In the rows, 128 means zero.
Turns, then the turns between two rows, first turn first; the first pair answered:
dogon (before => after):
[ 83 102 159 125 134 121 163 135 173 126 132 147  71  86 117 132 156 110
 157 181 112 135 139 108  88] => [ 82  75 131 107 118 146 151 138 161 142 104 117 103  84 142 138 153 121
 170 178 139 117 135 108  99]
[108 129 128 117 134 124 115 112 123 116 155 116  88 109  53 123  96 154
 126 123 117 138 120 104 102] => [ 99 109 136 109 149 121 121  93 132 156 121 110  83  95  98 120 104 149
 130 114 130 133 122 131 122]
[115 156 191 131 153  88 135  97 144 126 159 147  95 118  86 124 127 111
 137 112 111 156 137 150  95] => [108  77 142  89 142 129 114  96 142 177  96  91 116 107 152 120 147 131
 163 117 163 121 125 163 130]
[122 107  95 100 119 160 144 140 119 123 131  97 142 144 126 106 137 131
 118 121 180 116 120 142 126] => [117 157 131 124 132 132 156 126 121  84 170 139 122 153  87 109 126 120
 105 132 120 145 125 144 112]
puzek (before => after):
[118 127 145 123 142 104 122 125 140 157 112 123 105 121 149 138 133 121
 135 126 116 128 132 135 114] => [108 122 127 118 126 114 129 139 142 161 103 116 117 119 167 138 127 120
 138 131 128 123 124 121 120]
[128 144 132 148  99 137 111 143 127  79 150 112 143 135 102 136 134 143
 131 140 151 138 119 113 137] => [139 161 132 143 105 117 111 128 128  88 152 127 136 139  93 129 135 140
 127 133 148 147 131 124 146]
[133  89 110 121 104 138 120 130 116 117 108 129 129 126 156 128 120 132
 127 125 132 108 144 127 133] => [133 107 119 136 103 138 120 156 114  95 131 143 117 135 135 140 118 121
 127 135 116 126 143 120 121]
[131 155 117 160  87 148 159 170 128  60 197 152 160 156 100 148 112 128
 115 154  83 126 149  88  97] => [119 206 158 160 143 102 163 120 129  85 205 172 125 155  69 133 125 120
 105 132  87 147 159 117 114]
velo (before => after):
[144 148 133 115 137 126 122 109 115 133 129 129  95 112 152 121 134 148
 137 116 120 153 128 115 134] => [140 162 134 116 134 118 130 119 107 119 132 139 103 103 138 117 129 147
 138 122 118 157 128 117 138]
[159 188 166 111 159  87  92 107  84 112 111 149 100 131  80 109 141 116
 134  89 138 127 128 175 121] => [148 169 180 126 127  73  90 144  98  84 111 180  93 129 131 125 124 114
 137 106  93 118 150 144 106]
[103 147 140 114 152 135 128 131 124 126 172 119 153 140  56 127 123 120
 102 122 155 122 116 128 129] => [ 90  96 157 124 140 116 139 165 143 120 138 150 122 130 162 146 101 105
 114 131  94  98 148 100  95]
[121  77  92 112  79 151 117 133 121 139  91 105 161 119 177 123 122 147
 146 140 136 109 123 120 141] => [129 113  79 115  92 159 116 118 109 122 124 103 179 134 106 129 131 156
 132 128 160 133  97 116 152]
Now pairs of rows:
Between the rows of a pair lie 2 to 3 turns.
[124 137 141 153 132  97 150 175  95  89 192 180 112 139  59 155 102 125
 114 152  91 125 148  79 103] => [107 122 174 129 166  52 141 127 123 178 125 172  58 104 132 141 112 122
 122 140  85 102 174 134 105]  puzek, velo
[140  79  98  87 134 137 125 119 132 196  66  78 120 103 177 117 152 151
 136 117 175 119 133 148 155] => [159 102  75 102 110 179 132 161 103 117 127  86 175 135 100 123 145 140
 128 136 188 130  98 106 156]  puzek, velo
[109 179 115 142 122 155 135 105 109 102 110 176 110 105  51 118 112  81
 153 124 175 194 137 174 147] => [109 152  77 137  96 180 135 132  99  80 124 158 143 110  62 126 111  94
 161 135 179 180 118 145 141]  dogon, puzek, dogon
[127 143 159 113 161  93 123  82 146 196  74 118  81 106 154  99 129 130
  98 117 132 131 145 166 153] => [113  93 134 132  98 123 131 167 129 111 102 139 113 133 203 132  85 125
 123 165  71  91 162  82 125]  puzek, velo, velo
[127 159 131 150 110 120 133 145 116  79 166 159 132 139 101 134 107 135
 124 142 106 138 131 115 111] => [123 128 141 143 112 112 129 151 123 100 143 163 109 129 157 142 110 128
 129 156  88 113 149 101 113]  velo, velo, velo
[128 161 170 120 140 109 127 184 120  97 145 151 113 129 111 125 111 109
 110 164  95 145 158 155 120] => [128 126 167 121 139 117 126 186 124 111 123 148  86 112 148 127 116 109
 115 165  88 126 178 158 120]  velo, velo, velo
[140  81 110 109 136 143 115 103 126 180  84  87 141 112 132 121 159 155
 145 122 192 129 102 136 140] => [132  65 126 121 113 140 120 155 140 136  86 118 121 115 206 140 127 135
 154 149 119 109 135  97 127]  velo, velo
